Each row is where one point has got to under a steady rotation. How many steps took it there?
The counts run from 0 to 340.
[144 106  70 127  98 114 144 129  97  94 110 115 109 153 137 155 116  94
 140 145 126 123 159 127 192 134 150  88 137 117 120 188 151]	4
[169 120 134 143 167 150  93 153 123 109  91  80 143 150 127 157 134 147
 156 105 139  73 135 125 110  98 162 107 172 146 123 131 114]	107
[111 147 122 147 160 127 109 146 145 164 100 107 177 154 162 127 130 176
 124 119 128  82 102 100 130 166 143 129 159 179 153 107 110]	233
[108 140 139 159 143 128 169 146  91 130 104 147 149 126 149 103 190 169
 141 189 117 107 130 146 176 138 169 145 106 124  89 119 142]	241
[123 118  88 130 135 102 160 148 118  97 146 141  85 128 109 137 131 118
  86 150 125  89 131 108 175 148 170 119  57 105 131 142 142]	248
[104  90 152 145 120 113 124 131 117 130 143 123 132  71 102 175 141 168
 131 134  91  72 134 103 115 136 172 168 142 119 143 187 122]	117
[136 140  93 117 163  55 143 173 132 146 118 105 115 131 147 150 146 108
  99 134 114 114 101 108 176 175 150 120  93 107 118 108 112]	250
[170 112 116  91 108 140 134 124 108 183 115  62 122 115 153 134 131 102
  71  88 124 131 133 112 146 113 116 119 101 159 158 143 139]	12
[143 146 110 140 119 122 147 180 120 167 112 111 144 145 118 151 141 152
 135 116 125  64 134 151 148 132 125 111 182 114 167 138 187]	324
[103 108 187 124 137 101  80 109 139 189 105  94 142 123 133 102 160 138
 106 141 116 134 106 135 186 120 136 165 153 136 139 109 111]	126
[136 132 180 115 119 148 182 119 141 151 101 144  75 136 144 149 137 171
 142 131 166 134  78 142 177 122 161 123 101 148 158 131 134]	58
[133 127  79 122 147  76 146 169 124 114 139 117  97 142 125 155 126 110
 104 143 120  93 123  99 182 169 161 109  76 106 130 126 117]	249
[ 92 137 188 144 159 130 109 104 138 170 114 115 172 128 133  99 134 167
 146 138 125 171 104 112 114  89 144 132 124 134 155 115 166]	47
[125 123 147 120 117 133 117 135 152 135 120 114 170 182  74  98 145 122
  74 118 182 122 159 101 150 120 156 135 124 151 132 130 189]	316
[114 136 124 138 112  86  77 153 153 137 133 109  94 123 107 178 122 138
 134 115  95 125  94  93 129 113 124 130 146 143 205 128 159]	39
[152  87 126 127  99 153 150 122 122 129 110 118 128 128 123 104 173 138
 117 124 134 139 155 138 201 101 150 130 142 101 123 205 172]	2
[187 130 154  96 112 113 126 138 120 127  98  82 131 123 131 136 201 128
 111 136 176 150 170 151 166  92 148 127 120 138 118 124 102]	189
[142 111  69 119  92 116 139 143 100 118 111  79 107 153 165 174 118  97
 140 148 106 124 125 121 204 124 138  91 139 116 120 151 142]	5
[ 98 118 176  98 108 122 170 187 120 131 131  99 160 102 163 138 165 134
 160 120 163 118 141 156 150  83 143 114 107 168 161 140 116]	297
[163 121  95 180 186 139 127 159 105 163 110 137 154 142 127 130 120 145
 125 118 145 109 163 171 174 104 112  94 151 146 128 106 117]	79
[133 144  94 142 155 132 132 112 122 160 150  61 150 168 163 141 143 171
 152 104 131 186 153 120 128 141 118 128 152 129 174 104 130]	262
[ 83 170 130  98  56 113 110 135 112 154 129 112 135 116 137 169 130 125
  94 154 163 168 123 101 166 153 122 154 123 141 122 138 148]	308
[117 130 143 109 129 130 110 140 137 128 149 122 105 134 141 144 127 140
  78 132 118 122  82  87 129  74 112 137  78 142 189  92 170]	41
[144  97 130 139 168  92 122 103 100 150 114 150 127 114 115 112 106 121
  94  81 113 110 124  90 147 162 147 137 129 123 150 191 185]	334
[127 147 136 131 126 136  67 168 157 161 120 105 129 161 120 147 130 157
  84 117 162 105  99 116 173 148 129 149 171 136 131  93 110]	313
[125 144 126 167 137 123 155 137  71 128  87 147 157 123 148 109 130 129
 122 173 148  93 115 134 177 150 126  90 143 167 124  86 146]	239
[123 132  96 153 174 108  71 116 111 114 134 118 127 160 164 110 131 158
 139 129  87 126 121  97 160 177 162 133 153  94 121 172 124]	340
[137 117 107 141 166  96 139 112 175 186 116  97 108 125  98 115 152 150
  97 112  93 168 141  97 157 141 180 145  74 106 134 148 145]	253
[ 78 126 159 126 125 101 144 137  96 141 102 116 124 116 121 171  86 109
 174 122 149 123 145 135 133 130 197  97  91 176 111 152 125]	300
[136 135 120 150 154 161 158  98 125 159 149  77 120 171 158 136 152 180
 145  97 139 184 147 128 127 126 121 135 127 129 174  99 142]	263
[148 127 176 135 121 114 114 107  91 109 128 140  76 115  74 134 169 115
 120 130 126 112 147 137 133 113 156 123  97 132 137 140 185]	31
[128 132  85 130 127 161 121 135 160 141 147 143 137 145 128 124 146 190
  36 162 138 114 126 127 167 105 116 160 102 118 148 137 105]	70
[139 130 106 129 135 104 125  99  58 142 117 133 129 116 173 123 112 113
  91 127 117 144  90 100 184 158  94 117 127 121 145 146 185]	336
[115  92 140 131  93  92 120 134 116 129 130 105 122  79 133 188 134 129
 110 117 130  98 108 104 153 141 117 141 167 165 193 159 131]	119
[141  93 151 117 162 127  69 138 132 127 128 122 174 111 148 118 155 143
  74 134 139 140 128 133 133  33 104 136 110 145 133 121 110]	286
[111 145 156 150 148 150 136 141 136 170  94 114 164 131 166 100 151 186
 124 113 140 101  94 110 133 154 144 159 154 187 163 102 121]	234
[127 112  94 109 118 158 139 143 124 140 130  74  92 150 184 148 156 142
 120 151  83 117 116 129 172 109 154 147  97  96  87 145 118]	7
[125 122 122 145 152 143 123 106  84  99 149 125 166 100 145 112 154 173
  88 142 159 164 166  97 153 128 141 143 120 104 130 181  91]	179
[130 138 119 119 139 118 120  87  63 133 134 134 118 129 185 110 129 132
  79 154 107 155  95  97 179 143 100 124 104 113 120 135 176]	337
[ 67 129 183 126 128 143 110 127  75 112 159 115 110 167 167 143 134 136
 157 161 128 137 117 153 164  97 127 146 136 127  96 111 167]	212
[116 154 169  89 110 155 163 138 133 179 131 104  91 147 109 121 138 135
 124 114 143 106 131 141 142 116 148 109  79 149 199 104 162]	138
[ 98 161 136 105  69  90  99 154 107 154 117 119 146  90 132 169 119 125
  94 138 172 143 128  95 171 168 125 130 153 140 139 159 132]	307
[146  96  98 126  88 123 149 120 110  96 114 115 128 147 105 123 145 109
 130 140 131 133 168 123 198 109 162 113 129 117 129 214 174]	3
